In the rows, zero is written as 128.
Each path below is one point turned by a fixed rotation once a step. After each direction that follows a path, write how fast that rotation turns it, in degrees a step (0 if it stays still).
Each turn is a multiple of 5 degrees from 10 to 175, or 0.
Each row of a path follows its step; steps can be skipped.
path 1
step 0: [127 134 133 122 123 129 133 130 132 133 122 122 132 131 130 131 119 124
 121 126 123 130 131 117 125 128 128 132 135 135 139 132 123 128 124 134
 124 123 125 125 132 118 131 117 124 134 127 130 134 117 122 131 131 127
 141 122 129]
step 1: [132 132 136 133 130 131 130 128 122 136 128 129 123 125 123 135 131 133
 137 124 129 137 128 137 120 120 132 119 121 128 122 131 120 123 126 130
 134 123 133 128 132 123 130 133 121 131 143 125 128 138 131 122 131 134
 122 125 125]
step 2: [124 121 130 122 135 122 127 127 132 131 125 130 131 128 125 125 126 123
 125 124 134 131 127 128 131 121 122 123 135 144 136 125 136 126 132 127
 128 127 140 130 127 130 132 132 124 139 117 133 119 128 129 134 134 119
 134 136 128]
step 3: [141 129 134 129 135 130 124 125 131 126 129 124 123 135 130 117 141 126
 125 120 124 124 136 132 123 127 130 129 127 133 114 134 132 134 128 127
 128 125 134 131 127 125 125 124 133 118 131 128 143 135 126 124 123 126
 132 123 129]
step 4: [127 122 132 120 124 128 125 133 128 135 113 123 143 135 124 131 126 129
 128 134 134 134 128 128 126 129 135 130 128 132 131 120 120 135 132 121
 129 134 128 128 120 129 125 137 132 126 132 129 129 115 129 133 125 124
 119 134 130]
step 5: [134 141 126 130 122 135 118 122 131 134 129 127 126 128 128 139 133 117
 124 129 133 121 130 128 130 125 124 124 133 122 132 125 125 132 137 132
 126 115 123 131 135 120 123 119 125 130 132 130 133 131 126 127 136 130
 135 129 133]
step 6: [127 127 126 138 123 123 135 133 129 127 136 125 127 128 124 127 132 133
 126 120 130 131 129 136 126 122 129 120 119 128 135 120 120 128 124 112
 131 134 129 131 125 125 136 133 122 121 134 131 120 135 125 131 130 118
 120 129 126]
step 7: [137 126 120 124 130 127 125 131 133 124 128 137 129 126 130 133 137 115
 126 123 124 132 123 126 136 127 128 126 142 136 126 135 132 125 133 125
 132 136 124 129 124 133 131 124 120 130 113 124 130 127 124 124 129 131
 131 135 138]
step 8: [129 125 130 120 127 121 123 133 125 130 134 121 119 135 133 134 128 141
 125 121 126 130 134 132 121 131 123 127 123 124 126 131 132 132 117 126
 123 132 123 134 125 127 136 127 137 119 138 126 139 124 128 127 130 124
 129 125 138]
step 9: [134 130 121 127 122 128 130 128 120 129 116 120 137 124 125 130 123 124
 136 133 123 130 125 134 137 134 134 123 133 132 127 125 128 135 126 136
 127 125 122 127 138 130 129 133 118 133 133 123 123 120 132 125 128 123
 121 140 131]
step 10: [120 132 142 127 118 121 125 125 132 125 137 134 130 136 130 129 135 124
 122 122 121 127 131 127 125 127 123 125 126 123 134 127 125 131 126 139
 117 129 128 131 131 132 131 121 122 134 134 132 128 138 131 130 134 128
 140 128 126]
step 11: [132 123 128 125 125 130 136 125 122 121 124 120 120 126 123 123 131 130
 133 126 118 133 120 127 124 118 136 131 126 137 134 131 125 132 118 115
 145 128 129 127 129 131 125 131 119 131 129 127 127 131 129 127 127 126
 127 123 127]
[128 127 124 126 129 128 128 126 129 128 128 131 130 128 127 126 128 130
 128 128 129 131 129 130 129 128 130 127 126 129 130 128 126 128 128 129
 129 126 127 127 127 131 127 128 126 128 127 127 129 126 128 128 129 128
 124 128 127] : 145
path 2
step 0: [133 132 122 126 125 126 131 127 130 121 128 126 134 132 131 125 130 123
 121 126 126 133 121 130 129 130 128 129 132 128 134 129 125 127 133 132
 122 129 133 136 120 131 144 140 124 126 128 131 127 125 125 136 121 132
 116 127 125]
step 1: [132 126 133 122 126 128 130 131 118 127 123 127 125 139 128 123 119 136
 127 138 124 127 124 134 124 129 119 124 132 129 125 123 135 119 126 128
 125 138 124 132 126 129 128 134 132 131 124 128 127 123 141 130 126 123
 121 127 123]
step 2: [124 122 123 128 134 122 136 133 128 127 125 124 123 136 129 130 129 119
 131 118 131 127 121 124 123 121 129 128 122 127 129 129 130 123 121 138
 132 127 120 131 134 134 121 128 140 128 120 125 124 130 135 133 125 123
 131 127 124]
step 3: [131 123 120 137 118 129 130 130 127 126 134 124 131 132 130 122 131 116
 130 136 129 124 122 134 128 123 128 121 130 115 128 133 125 131 127 131
 125 122 135 130 127 132 129 128 133 130 128 132 121 135 121 125 125 126
 136 133 120]
step 4: [128 130 133 131 119 138 139 127 126 118 124 129 129 135 119 129 125 134
 123 128 129 126 126 124 125 120 128 127 134 117 128 132 124 127 133 123
 126 123 132 135 129 126 129 126 127 138 130 135 131 128 128 131 129 132
 117 121 130]
step 5: [129 124 120 129 135 119 127 128 134 120 124 132 126 127 125 126 130 127
 125 129 130 137 122 125 123 121 115 123 127 133 128 118 122 124 137 123
 126 134 132 133 127 123 130 133 133 133 124 129 133 129 133 135 124 122
 122 125 128]
step 6: [126 117 130 121 128 127 134 131 119 132 133 129 121 132 134 131 127 119
 133 126 128 122 123 130 128 130 121 127 121 120 121 117 126 124 129 119
 120 134 123 134 132 130 127 131 128 125 128 131 128 128 131 128 130 126
 130 136 120]
step 7: [122 127 129 126 127 129 130 123 133 129 135 123 127 134 130 125 132 123
 127 124 130 120 124 120 128 126 119 124 127 121 125 133 129 132 123 135
 134 119 125 142 123 131 124 119 129 132 132 127 123 125 136 134 131 137
 129 133 123]
step 8: [123 128 115 129 129 133 124 127 129 120 127 130 126 133 129 123 137 129
 124 138 134 127 133 131 137 123 121 127 136 123 126 133 123 126 131 128
 126 119 135 124 132 131 127 126 124 136 125 140 127 119 133 129 125 125
 132 128 128]
step 9: [122 125 130 130 134 132 125 131 132 121 129 123 126 131 136 131 128 130
 131 124 127 127 126 128 125 119 133 135 129 121 132 126 125 115 136 112
 123 129 129 127 125 136 136 131 135 134 132 131 134 127 133 126 128 129
 121 126 132]
step 10: [125 122 135 132 135 121 120 130 126 131 122 120 124 124 128 132 128 127
 129 132 129 124 123 120 119 138 115 128 124 125 130 120 129 124 130 133
 125 122 136 135 123 130 127 136 131 132 133 128 134 130 129 129 124 129
 124 131 121]
step 11: [119 126 126 125 131 137 132 128 127 119 125 129 128 132 120 129 126 127
 133 129 129 119 121 123 132 132 122 140 125 122 120 123 134 129 124 131
 125 130 130 129 127 128 128 126 122 122 123 127 126 121 128 133 119 127
 136 137 119]
[129 128 126 129 129 127 128 126 128 126 129 126 130 127 129 126 132 127
 128 127 130 130 128 128 127 129 127 126 126 129 128 127 129 128 125 129
 127 127 131 126 130 126 126 130 127 126 128 128 128 127 128 127 126 130
 126 126 128] : 140
[127 126 127 130 126 130 130 128 130 129 127 127 128 130 132 127 127 128
 128 128 130 127 128 126 130 126 130 127 130 130 127 129 128 129 130 128
 131 126 130 127 128 125 126 129 127 127 128 128 127 127 127 127 128 128
 128 129 127] : 80
path 3
step 0: [133 135 126 125 130 134 132 119 131 130 121 126 129 137 138 127 126 129
 134 129 124 125 117 134 129 126 124 128 121 137 127 126 125 124 114 140
 123 128 117 130 136 129 131 131 128 134 134 131 127 131 134 128 125 136
 134 125 121]
step 1: [133 125 119 136 125 123 128 121 127 120 120 132 128 129 142 118 128 133
 124 130 129 126 125 130 126 119 138 125 137 139 129 123 127 124 120 136
 124 124 119 121 129 137 126 125 128 125 124 123 128 134 122 130 124 130
 129 125 121]
step 2: [124 137 126 138 120 127 127 117 126 127 124 119 132 128 129 112 120 131
 129 132 128 125 126 132 128 136 127 130 124 129 125 122 118 124 133 138
 128 124 123 132 123 129 126 124 136 128 127 120 135 130 128 130 122 132
 125 115 121]
step 3: [128 142 135 134 117 123 123 117 136 119 128 123 137 133 120 127 126 132
 125 127 132 123 129 125 133 118 130 121 133 130 123 120 126 123 136 133
 125 134 122 125 125 126 129 127 128 124 134 128 126 137 121 134 132 128
 132 131 120]
step 4: [130 137 125 129 123 131 129 124 138 121 128 124 133 129 134 116 129 129
 134 126 132 121 125 135 140 122 110 130 135 120 128 130 123 129 129 126
 124 134 120 132 130 122 120 133 126 127 121 130 131 134 130 130 129 135
 123 128 126]
step 5: [143 134 130 127 126 139 127 126 138 122 127 116 139 122 139 133 130 124
 138 125 126 125 136 128 137 124 134 122 126 133 126 130 127 130 127 132
 123 125 119 119 132 130 126 129 125 132 129 128 129 139 126 128 127 133
 125 125 129]
step 6: [141 133 128 122 132 127 127 121 137 131 126 127 127 126 140 118 135 131
 136 133 125 128 118 126 131 130 129 120 138 134 129 122 121 128 134 130
 134 123 129 128 128 130 120 130 129 123 127 129 133 135 130 134 112 133
 131 127 131]
step 7: [129 133 126 127 127 124 126 116 133 128 129 125 126 126 140 123 123 129
 130 121 120 130 122 141 128 130 127 124 126 132 124 119 123 132 132 139
 125 125 128 125 133 132 135 130 132 133 148 130 127 137 125 134 125 129
 122 129 127]
step 8: [125 125 124 126 121 127 114 126 130 123 119 133 133 135 127 116 125 129
 132 130 126 121 119 140 139 128 129 129 137 134 125 122 130 128 128 141
 132 131 126 118 123 136 127 130 125 123 129 130 131 133 129 132 126 123
 131 131 123]
step 9: [122 124 128 131 117 124 128 121 135 124 126 130 135 129 134 128 117 133
 125 123 132 118 139 136 137 134 125 126 131 128 126 131 126 124 130 134
 134 131 120 129 132 131 125 131 136 132 130 128 142 140 131 127 123 126
 125 119 124]
step 10: [130 141 129 128 128 130 120 124 142 121 126 124 137 121 122 129 125 138
 134 129 131 121 134 135 126 126 138 132 142 126 122 129 131 132 138 128
 127 130 122 126 127 128 123 126 128 126 129 125 131 128 133 140 121 126
 133 121 128]
step 11: [129 134 136 126 134 130 128 126 142 129 122 120 136 129 135 129 128 137
 132 132 129 123 124 136 127 125 122 128 126 123 128 129 126 126 129 134
 129 139 127 134 140 122 134 136 132 129 126 138 132 137 130 137 122 139
 132 127 128]
[129 128 131 127 129 130 129 129 132 128 130 128 131 126 129 126 129 127
 127 127 128 127 130 126 129 128 128 129 127 128 128 128 127 129 128 125
 130 130 129 128 130 127 127 127 127 130 127 130 126 126 127 130 129 130
 128 129 127] : 55
[127 130 130 132 128 129 127 128 128 128 126 128 126 126 129 129 128 128
 128 128 129 128 131 126 127 129 129 128 128 129 128 127 128 130 127 125
 129 126 130 128 128 128 127 127 130 125 129 127 130 128 127 128 124 129
 128 126 129] : 90
path 4
step 0: [128 130 131 127 120 126 120 120 123 135 121 127 131 134 128 127 128 119
 128 135 129 133 121 127 127 130 122 122 127 126 125 128 124 132 127 124
 117 134 128 136 128 128 143 129 125 131 124 124 133 132 130 132 125 138
 139 121 136]
step 1: [131 123 132 130 117 123 123 124 133 125 136 130 126 126 119 121 125 122
 125 124 123 127 133 139 130 132 138 120 126 125 129 127 120 132 131 130
 119 129 124 131 129 131 127 133 122 129 132 131 111 135 128 128 137 134
 131 128 126]
step 2: [130 118 129 127 135 128 120 137 124 118 128 120 120 120 118 134 132 139
 127 127 126 130 134 129 130 126 127 119 126 139 126 129 126 129 139 127
 125 128 125 126 126 132 125 130 133 124 126 131 126 123 118 138 131 133
 130 127 132]
step 3: [131 126 138 141 135 126 132 123 113 126 131 124 123 127 123 133 121 133
 128 129 130 128 133 123 135 129 134 136 127 126 130 129 134 131 118 123
 134 126 136 119 123 134 121 128 129 124 129 130 136 125 124 124 132 132
 128 125 128]
step 4: [117 128 129 121 124 135 131 122 123 126 120 132 126 127 135 139 128 125
 125 138 137 123 125 128 130 130 129 129 127 133 128 129 145 131 121 128
 126 128 124 126 130 132 133 125 124 134 123 123 132 131 127 128 133 133
 120 117 119]
step 5: [131 129 131 122 121 144 129 118 129 131 133 130 133 123 131 119 131 128
 126 141 127 128 118 128 127 133 131 121 143 126 128 134 127 134 129 126
 132 130 127 128 134 126 128 133 124 122 126 135 122 127 129 125 127 127
 123 131 120]
step 6: [128 121 115 126 135 131 132 128 131 126 125 134 126 132 127 118 124 130
 125 123 126 122 118 130 131 123 127 122 133 127 122 133 128 124 135 125
 127 128 126 130 139 136 130 131 129 114 131 122 124 121 133 134 131 134
 130 131 138]
step 7: [125 136 117 135 131 124 130 128 122 126 122 125 110 132 121 123 124 131
 127 118 126 130 129 130 131 123 134 131 132 128 131 129 119 135 121 124
 137 120 122 129 121 127 125 132 125 131 122 125 128 125 136 133 126 125
 132 135 127]
step 8: [118 130 120 128 138 134 129 132 126 127 124 121 135 133 125 128 131 122
 126 121 132 131 130 121 132 129 133 128 126 132 130 125 126 127 126 134
 124 123 131 133 122 135 129 133 137 143 124 138 135 123 132 127 133 126
 128 118 120]
step 9: [134 134 128 132 120 131 114 128 127 129 121 134 139 129 129 132 123 124
 128 136 119 128 128 125 139 124 124 130 140 127 135 130 131 124 123 134
 123 131 135 128 123 132 128 127 136 131 133 137 128 133 126 131 125 126
 129 130 118]
step 10: [127 130 127 119 122 132 134 137 130 124 133 133 134 128 123 131 133 138
 131 125 125 120 127 133 132 129 125 136 136 122 132 123 131 117 125 134
 115 138 118 122 134 130 124 127 124 125 131 130 123 130 129 126 127 136
 128 132 131]
step 11: [135 131 125 123 129 124 129 128 123 136 126 129 116 126 123 132 133 133
 133 134 133 125 123 124 121 133 130 134 133 133 123 128 121 118 128 121
 131 133 123 134 124 121 128 123 127 125 120 139 131 130 128 131 125 135
 128 136 142]
[127 127 128 131 131 132 127 129 126 130 129 127 128 125 132 126 128 127
 128 128 127 130 128 125 128 130 128 127 129 129 128 127 127 125 129 127
 128 129 128 128 127 128 130 127 130 126 128 130 128 129 127 128 129 127
 129 128 130] : 120
path 5
step 0: [127 125 121 139 122 125 122 133 125 128 123 124 126 128 127 127 123 121
 127 127 121 127 133 127 119 128 134 129 127 127 131 132 123 126 124 135
 128 118 129 142 129 127 128 121 136 137 127 119 139 129 132 122 130 133
 125 127 138]
step 1: [128 137 131 134 134 123 128 136 127 128 121 132 127 128 122 126 130 125
 127 132 133 129 124 128 119 130 133 128 128 142 126 126 131 128 134 127
 132 117 127 127 130 122 124 134 142 125 130 131 140 119 130 127 125 132
 130 135 139]
step 2: [126 124 130 137 132 128 124 128 120 133 132 125 122 127 128 122 130 127
 128 128 132 136 130 128 124 121 129 134 129 131 140 124 120 139 127 124
 126 116 135 130 130 129 123 131 139 136 128 133 125 125 135 120 121 121
 126 134 128]
step 3: [123 130 131 135 129 119 121 125 123 133 125 129 129 127 126 127 124 126
 129 138 132 125 129 123 123 139 128 127 134 126 118 133 117 126 124 130
 122 119 135 133 126 130 123 137 133 137 120 128 122 129 136 124 130 127
 127 124 141]
step 4: [118 131 125 126 132 123 132 136 124 124 120 128 131 121 123 131 133 128
 137 122 134 126 129 128 127 135 133 137 137 133 133 135 127 126 130 131
 123 124 131 124 127 132 115 139 131 124 129 128 128 124 137 128 123 121
 126 138 131]
step 5: [117 131 132 132 131 122 128 123 121 134 130 127 135 124 128 127 125 124
 127 131 127 125 127 124 125 117 134 137 142 127 133 127 123 130 133 123
 127 128 136 127 130 131 124 128 122 128 141 129 119 126 131 112 128 128
 128 129 130]
step 6: [118 126 123 134 131 120 120 128 127 130 118 125 129 125 131 131 128 118
 118 129 127 118 138 129 135 136 136 129 126 130 123 132 123 126 130 128
 131 132 129 129 125 139 118 124 129 138 134 127 125 124 128 122 130 122
 130 125 132]
step 7: [126 129 124 131 124 122 132 139 127 126 127 125 133 131 116 131 122 129
 124 127 121 127 129 130 127 129 147 135 128 131 131 125 127 123 134 129
 130 121 121 132 126 136 117 134 120 129 134 127 134 130 129 124 129 129
 131 137 130]
step 8: [124 133 125 132 126 129 129 130 127 130 131 123 131 128 121 128 129 125
 119 128 125 119 133 126 128 124 132 130 130 134 135 134 127 140 130 131
 135 119 131 127 122 125 130 124 139 131 138 131 131 130 125 111 131 138
 134 133 132]
step 9: [133 127 132 139 124 121 124 132 124 136 126 131 115 129 126 127 127 120
 121 127 121 128 127 126 129 131 137 131 124 133 130 130 123 127 128 137
 133 128 137 136 129 128 122 121 137 138 127 122 136 124 129 127 125 128
 128 133 138]
step 10: [135 130 125 134 129 124 130 133 128 126 124 126 127 133 121 129 128 129
 125 136 130 128 121 132 125 129 132 126 133 147 136 123 123 124 127 129
 130 115 123 129 130 125 120 135 137 128 124 133 127 129 136 124 126 128
 135 132 138]
step 11: [120 132 127 135 122 125 124 125 124 129 133 128 123 126 123 128 125 125
 135 131 130 133 131 121 119 125 125 127 129 130 136 133 124 136 121 136
 133 115 137 124 127 130 123 135 138 133 129 129 124 127 131 119 117 124
 131 130 125]
[130 130 130 129 126 127 126 128 125 129 129 126 129 130 128 127 127 126
 130 128 125 131 126 128 127 127 130 128 132 126 126 127 128 126 129 128
 128 129 128 129 127 129 130 128 126 128 127 130 128 127 128 129 128 130
 129 129 128] : 160
path 6
step 0: [122 128 128 131 130 131 130 128 117 121 123 122 136 138 129 130 132 121
 120 130 127 123 118 122 124 125 137 128 127 124 130 130 126 125 135 131
 129 129 129 120 124 129 143 137 129 124 132 125 122 121 136 133 133 130
 119 129 130]
step 1: [134 134 142 132 132 129 127 133 124 129 134 128 119 135 134 120 132 134
 128 123 129 133 132 138 135 130 133 127 131 134 119 133 123 126 131 136
 125 127 124 129 129 122 124 132 131 130 127 122 128 119 135 118 132 130
 133 124 135]
step 2: [123 125 133 127 129 132 131 130 124 134 118 114 139 124 133 133 132 127
 134 123 120 126 122 126 127 134 126 133 131 125 122 133 136 136 126 127
 117 134 129 119 129 126 134 129 126 137 132 135 133 128 129 124 124 132
 131 126 133]
step 3: [128 129 132 135 131 126 127 124 122 134 124 132 133 132 127 137 130 124
 121 130 139 124 128 126 134 128 129 128 128 128 127 139 125 137 131 137
 134 118 137 128 125 118 123 129 144 121 127 122 133 129 131 130 130 127
 135 128 131]
step 4: [125 132 135 136 139 126 126 131 130 137 123 125 126 125 118 129 123 133
 136 132 119 121 123 123 127 121 120 125 126 132 125 126 129 127 135 130
 125 133 123 127 130 118 121 125 124 134 128 132 115 121 138 124 130 127
 132 122 127]
step 5: [128 123 121 128 126 129 129 124 127 125 111 132 136 137 129 128 138 125
 131 119 137 125 131 129 116 129 127 130 134 128 125 122 126 123 124 133
 127 130 129 125 131 118 125 129 125 127 125 127 129 135 130 130 130 133
 144 126 132]
step 6: [130 130 131 134 129 133 132 135 130 130 123 135 127 118 129 127 123 138
 133 130 131 123 128 113 129 120 127 123 134 129 124 131 134 124 125 128
 128 126 130 128 135 120 131 131 131 120 130 124 140 115 121 134 130 119
 128 123 129]
step 7: [138 126 137 128 127 116 132 123 122 130 122 128 134 133 121 133 121 130
 136 126 123 122 142 128 131 122 123 132 127 133 126 124 125 120 128 123
 127 132 126 121 127 131 125 119 131 125 130 129 123 128 123 131 122 133
 136 140 128]
step 8: [126 134 120 123 135 130 130 120 124 125 122 127 130 126 121 124 132 123
 127 122 134 126 118 125 121 127 131 131 126 125 129 129 127 116 133 132
 129 123 128 125 125 133 126 135 126 119 135 129 132 116 128 135 114 120
 131 124 122]
step 9: [136 128 129 140 120 126 134 129 128 137 127 133 122 132 134 124 132 134
 128 129 127 129 130 133 125 129 131 133 133 128 127 131 125 123 140 122
 130 135 123 132 134 131 123 135 129 124 132 126 127 113 123 130 138 133
 127 141 131]
step 10: [127 129 131 122 139 133 134 135 122 119 123 119 128 136 129 129 130 128
 132 125 121 134 136 122 120 134 135 137 135 128 126 136 131 131 127 126
 130 132 129 124 128 129 128 123 122 126 127 129 126 123 123 119 115 120
 127 136 127]
step 11: [123 136 130 126 133 127 133 130 121 139 127 131 137 141 133 123 131 129
 127 126 131 121 128 125 136 134 136 131 125 124 130 124 122 135 132 121
 126 119 131 138 130 131 132 133 136 123 137 127 134 125 133 135 123 134
 126 128 130]
[128 130 126 131 128 129 130 129 126 128 126 126 128 130 129 129 129 128
 129 125 128 128 129 126 129 126 127 128 128 128 127 130 127 126 130 128
 126 127 128 128 129 125 127 126 127 126 132 127 129 126 130 127 127 129
 129 129 129] : 0
[127 131 127 132 126 129 128 127 128 131 129 128 129 129 127 130 128 129
 125 128 130 128 128 127 128 129 128 128 129 125 128 129 130 128 127 127
 128 128 126 127 127 128 130 131 126 127 125 129 129 129 126 130 130 127
 128 129 127] : 120
